Each named turn below is shown by a few rows before and after it. Which turns, in which order, take the first row of each later pair to the second? The first pair is answered.
z643:
[ 29 -17  -9   7  31 -24  -4 -17 -16  -1  -7  -5 -12 -14 -19  29   5  -4
 -21 -29 -22  -1 -10  -5   7  15   8  28  21   7 -22  41   3  14 -24   6
  -7 -22  -6] -> [ 24 -13   7   7  34 -20  -1 -12 -11  -9   0   0 -18 -10 -11  22   9  -2
 -26 -26 -24  -2 -22  -5  -8  16  -5  21  28   3 -12  53  -6  14 -28  17
 -10 -35   0]
[ 12   1 -16   0  -1  -4   4  -8 -15   7   2 -12  -1 -12 -22  17   1   4
   6 -15   5  -2  11   1  24  -9   9   7   7  14 -18  -9  10  -8  -9  -2
  -7  11 -19] -> [ -6   6  21  -1   2   3  17  -7   8 -11  -2   2 -12 -17 -27   2  -9   9
   7 -16 -10 -21   5  -7   8   0  -1   2  11  11   7  11 -11  -1  -9   4
 -24  -7  -4]
[-11 -10  14  -5  -3   8  24  12  -3  -4  19   3   6   3 -12  12  -3 -13
  -1   9   4  -7  -2 -17  10  11  13  -3   2   1   0   3  -2   2  15  -3
  13  -6  11] -> [-11  -9  11   3   3   7  17  12  -7   0  20   5   6   6  -4   3   1  -9
  -2   8  10  -2  -6 -13  -6  15  16  -5   0  -7   5   3  -1   8  18   0
  13  -6  21]
z239:
[-15  11  -7  19   9  13 -31 -14 -29 -27   8  15  -6 -15   1 -12  42  -6
 -11 -14  11  -5 -16  -6 -26  20   0  21  20  10 -27  42 -27  -5  -8  45
 -32 -12 -22] -> [  4   0 -29 -13 -29  -4 -25   7 -15  24  -2  -6  21 -10   2  13  11   0
  -9   3  28   9  35  16   1  12  27  10 -36   3 -54 -34  27  -3  21  -9
   9  31 -20]
[ 13 -13 -33   4 -21  10  -7   5  -9  18  -3 -28   3 -20 -12  27 -19  -3
  -3   5   7 -10  15   4  21 -13   6   4 -14  -1 -33 -46  20  -8  13 -18
  31  28 -15] -> [-24   2  31   4   1  30 -17  16  21  -2  11  -3 -10  10  24 -24   0  -1
  -7  17   1  -6  -7 -16 -28  -3 -24 -40   3 -25  30  -8 -21   5  17  -2
  15  -7  32]
[ -9  -4  14  17  -6  -2  17  21  17 -19  -9   0  -6 -52 -14  13 -19  -2
   6  -6 -18 -27  -5 -14  10   5  10  23  -3  29 -18   1   1   8  -8  14
 -17 -15 -18] -> [ -5  -2  19 -11 -20  -9  20  35  33   1  -8  -1  -5 -32   0   2 -27   2
   1   6 -12 -18  12 -18   9   0   9  -4 -31  15  -4 -25  20  10   7 -11
   1  -8   2]
[-13  -9  -1  19  -5  -6  13  -7  12 -18  15   7 -12 -21 -21   3 -14  -3
  -4 -23 -24  -4   5  -6  -7  -9  -5  18   4   6  -8   5  -6   3  12  13
 -21  -3   3] -> [-10  -9  -4   6  -7  -9  15  10  14  -2   8  -1   0 -20 -11   2 -20   4
  -8 -11 -18   0  26  -3   3 -13   2   9 -16  -1 -13 -17  14   4  25  -3
   0   5  17]
z677:
[ 23 -12 -24   0  12  -2  -8 -18 -15 -13  16  11  13   3  -3  -2   7  18
  -6  18  10   8 -15  18 -19   0   0  16  12  -1  -3   5 -13   2  -5   5
 -11  -2  -5] -> [ 28 -17 -18 -13   0  -4  -2 -11 -10   2  13  -1  23  -1  -9   5  -1  20
  -4  19   6   4   6  16  -9  -4  11   5  -6  -4 -16 -17   5   2  -2 -11
  -5   9   0]
[ -4  -8  52  -4 -12  -9  -6  29   6  13  10  19  12 -26 -10   0 -34  -3
   0  11   0 -39  -5 -14 -14  -7 -17 -35  -5 -27  30  10 -21   5  21  16
 -17 -36  50] -> [  5 -15  22  -3   6 -19 -42  24 -20  16  14  29  11   2  22 -10   0 -15
  -8  25   9  -3 -16  -8 -29  -7 -26 -27   4 -29  35  14 -21   5  29  14
   7 -38  51]
[  3  12  22   3 -11   3  21  -6  27  -5   3   1  -8 -22  -5   2 -17   6
  11   0  -5 -23   2 -10  -5   5   9  -4   0   1  11  10 -10   7 -10  -4
 -24  -9   8] -> [  8   9   1  14   5  -8 -12 -12  -5  -5   6   9 -12   3  21 -13  21  -2
   6   4   5  10 -16  -7 -26   3  -6  -1  11  -6  13  14 -17   4  -4  10
  -6  -5   0]
Now pairs of rows:
Each pair is 2 to 3 turns apart.
[ -2  -6   1  -1 -24   1   9  -9  -5   4  -3 -11 -18   8 -18  21   1  12
   1 -16  10 -19  13  -4   3   5  12  -4 -22  23 -16 -37  14  -2   9 -15
   4   8 -12] -> [ -5  -1  20   2 -17  10  19 -11   3 -14   2   0 -22   1 -26  15  -3  15
   9 -21   4 -35  -2  -8  -4   2   5  -4  -5  26  -5 -14  -2   9  -1  -6
 -22  -8 -11]
z643, z239
[  9   5  25  -4 -15  -2  17  28  -4  18  -2 -18  13 -23 -51  10 -20  35
 -17  -4  -3 -25  29  -1  45   0  23  -4 -22 -15  -5  -4   4 -11 -10 -13
 -25  24  -8] -> [  4   8  32 -12 -13  -2  11  32   6  15  -7 -18  15 -13 -40   5 -18  36
 -18   0   5 -20  37  -5  38   0  19 -15 -30 -21   6  -8   9  -8  -2 -15
 -17  17   6]
z239, z239, z239
[-15  15  56 -21 -14  12  24  27  29  10  12   3   0  -5  -8   4 -45   8
   4  10  -3 -34  15 -10   7  11  -3 -17 -25   2  26 -14   6   1 -16 -21
 -18   8  15] -> [-13  10  34 -22 -18   9  12  30  22  20   0  -2  10   7  -1   5 -38   5
   0   8   5 -18  20  -7  15  10   0 -17 -34   2  16 -30  21   3  -8 -32
  -5  16  20]
z677, z677, z677
[ -9  -1  30   8 -26   5  12 -15   4 -15 -10  23  12 -23 -24  26 -30 -16
  20 -22   2 -29 -20   1   9   3  22 -10   4  -7   2  21  -8  -7  -7  -4
 -34   0 -19] -> [ -2 -11 -21  20 -15 -11 -26 -25 -39  -8  -8  20  21  -3   0  24   9 -30
  15 -14  16  11 -34  13   3  -6  18   9  14  -5 -16  18   0 -12   3  -3
   1   0 -22]
z677, z643
[  7  11 -13  48  17  12 -17   6 -27 -31   1  -6 -28 -14  -6  14  29 -18
  32 -10   3   7 -17  -6  14   1  21 -15  46 -24  -4  24 -14  16 -15  59
 -22 -54 -32] -> [ -3  14  28  16  10  24 -22  34  17 -18   8  -5 -22  25  33 -17  18 -13
  21  22  15  20   0  -4 -12  -4  17 -65  13 -53  33   5 -11  25  10  33
  -2 -51  12]
z239, z239
[ -7  13  28 -16  -8   8  13  24  49  14  -3   6   2  -1  -1  -6 -28   4
   3  14   1 -18  17  -3  -3  -3   9 -25 -30 -17  15 -16  19  16  16 -24
   0   8  31] -> [  7  -1 -36  30  26  -6 -23  -5 -26 -15   6  15  -7  -1  -1   0  34 -11
  -2  -2   1  11 -34  -5  -6  -6  -6  37  29   4 -13  24 -11   1  -1  25
   4  -8 -19]
z677, z677, z239
[ -2  -3 -18   1 -12 -19  14  -4   2  19 -11 -19   0 -27 -13  27 -25   6
  -5  -5  10   0  10  12  17  -6  18   4 -19   3 -18 -12  17  13  -1 -11
  13  12   9] -> [ -6  -2 -12  25   1 -13  12 -15 -10  -7  -5  -8 -17 -32 -25  23 -10  -1
   4 -14   6  -5 -14  -1   8  -3  10  17  10  12  -9  22  -8  12 -19  17
 -13  -1   0]
z239, z239
[ -9 -26 -19  14  -1   2  -3  13 -27  -1 -10   7  12  26 -11 -10   1 -24
   4   8  28  13  38   2   7  -4  23  20 -22   9  -8 -31  13   7   2 -10
  31  15  41] -> [ -8 -28 -30  29   5   1   3   0 -49 -21 -14  11   2  12 -22  -3   7 -29
   7  -7  17   3  17  -1  13  -3  18  40   5  19 -20  -7  -4   2 -12  14
   4  11  13]
z239, z239
[ 19 -14  -7   6  14  -8   1 -13 -26 -10  -7   6   8 -10   5  15  31   6
   1 -15   2  22 -27   3  10   1  -3  24  11   5 -21  11  -3 -22  -2   7
  15   2 -26] -> [  0  -9  26   1  13   5  -4 -11 -13 -18  -4  17   1   0  26 -10  32   2
  -1   0   1  21 -24  -6 -13   4 -22   2  12 -11   5  26 -16  -5  -4   8
  17  -3   0]
z239, z239
[ 16  20 -24 -16  -1 -15 -19   0 -18  19  29 -17  20  31   4   7  28 -19
  21  36   4  14  13 -12   1  -6  13  -7  -2 -11  31  13  18 -10  38  24
  22  -9 -12] -> [ 19  10 -34  -7   7 -15 -19  -4 -29  16  18 -22  14  28  -7  17  35 -23
  24  33   5   5   3 -11   7  -5  13   3  -4  -5  19  14  15 -11  35  33
  26  -9 -26]
z239, z239
[-10   4  18 -17   2  -4  16  23  22  12   3   5  -2 -18   3  17 -25  10
   5  -4  -7  -8   7  28  11  17   0  -9  -4 -14  10 -35  -3   6 -17 -22
 -20   2  -1] -> [ -3   3   3  -7   7  -4  16  19   8  11  -8  -1  -2 -26 -16  34 -23   4
   9 -17 -11  -7  -2  33  24  19   5   3   4  -1   0 -24  -1  -1 -21 -16
 -23   3 -22]
z239, z239
[-14  15  36 -27   0   0  -1   9  37  29  13   9  14  38  30 -28 -11   2
  15  29  10  13  26   4 -20  -8  -5 -54 -30 -20  33 -31   8  18  31 -30
  24  -1  43] -> [ 24  -6 -39 -13 -15 -24  10 -11 -12  42  -6 -24  24  -3 -14  37 -22   2
  18  12   8   5  42  24  33 -10  25   5 -27  10 -39 -53  31   6  15 -31
  30  26 -13]
z239, z239
[ 11  -5 -63   8  55 -18 -34  -6 -48  -8 -15   2  16   0   3  43  37 -12
 -11 -17  -4   1 -39  -5 -19  -9  -3  55  39  58 -34  -3   9 -31  -9   6
  10   1 -12] -> [-30  17  36 -46  37   3 -12  33  44  15 -10   4  19  33  37 -21  -6   6
 -12  25  -2 -10  -1 -17 -45  -4 -22 -36  -7  13  33 -23  11 -13  28 -29
  13   2  73]
z677, z239
[-10   5   8  14 -18 -13  13 -21  30   4 -13  -4   1   5 -17   2   1  -4
  26 -38  -1 -18   5  -9  16  -4  11  26  46 -12 -24   9 -23  10 -27   6
 -15   4 -10] -> [-20  14  30 -10 -18  -7  13  -6  53  19 -11  -8  10  24   6 -20  -1   3
  23 -17   7 -12  20 -12   5   6   7  -9  24 -28   8 -13 -18  13 -13  -9
  -1   9  20]
z239, z643
[-12  10  50  20  -6  -2  25  -6   7 -31   7   4 -10   5   2 -29 -12  11
   0   3 -14  -8 -34 -11 -24 -12 -15  -2  23  -2  29  47 -32   9 -15  33
 -20 -32  37] -> [-12  11  55   3 -15   2  27   6  25 -17   8   1   1  20  14 -40 -25  22
  -6  24  -8   2 -13  -6 -21 -10 -12 -28  -4 -10  35  25 -22   8   4   8
   0 -25  52]
z239, z239, z677
[-11  13 -45  -5 -27 -12   2  22 -17  19 -14  -5   6 -10   3  30  -1   0
 -15 -26  25  27  32   8  29 -26  44  20 -30  25 -34 -33  14 -26   9 -33
  23  36 -25] -> [-26  18 -32  27   3  -8   0   0 -35 -28  -5  17 -18 -25 -13  24  26 -14
  -9 -51   2  10 -15 -10  23 -23  25  52  26  35 -28  31 -30 -29 -31  19
 -13   2 -42]
z239, z239
[  7  30  39 -38 -31  -7  -1  23  34   5 -12   2  -6 -21 -10   9 -35 -19
  -6  29  -4 -21  16  -4  17   8  11 -19 -41   0  -3 -18  13   3   1   4
  -1  32  10] -> [ 14  22  17 -15 -28  -9   2   9  11  -3 -16  -3  -3 -41 -27  26 -34 -26
  -3  10  -8 -27   2  -1  38   7  25  14 -25  14 -27 -10   7  -6  -8  15
  -8  33 -19]
z239, z239
[ 16  -6 -14 -15  -9 -12  -2   9   2  22 -22 -20  22 -11 -16   6 -26  12
  14  16  -7  -4  13   5  20  -2   3   0 -31   3  -7 -37  10 -13   4 -35
  -9  19 -14] -> [  3   0  27   0   1   1  14  -1  16   2 -15 -15   9 -35 -29  -3 -30  15
  20   7 -19 -31  -6 -15   8   5  -5   5  -9   6   9   3 -21  -5 -20  -4
 -43  -7 -21]
z643, z239
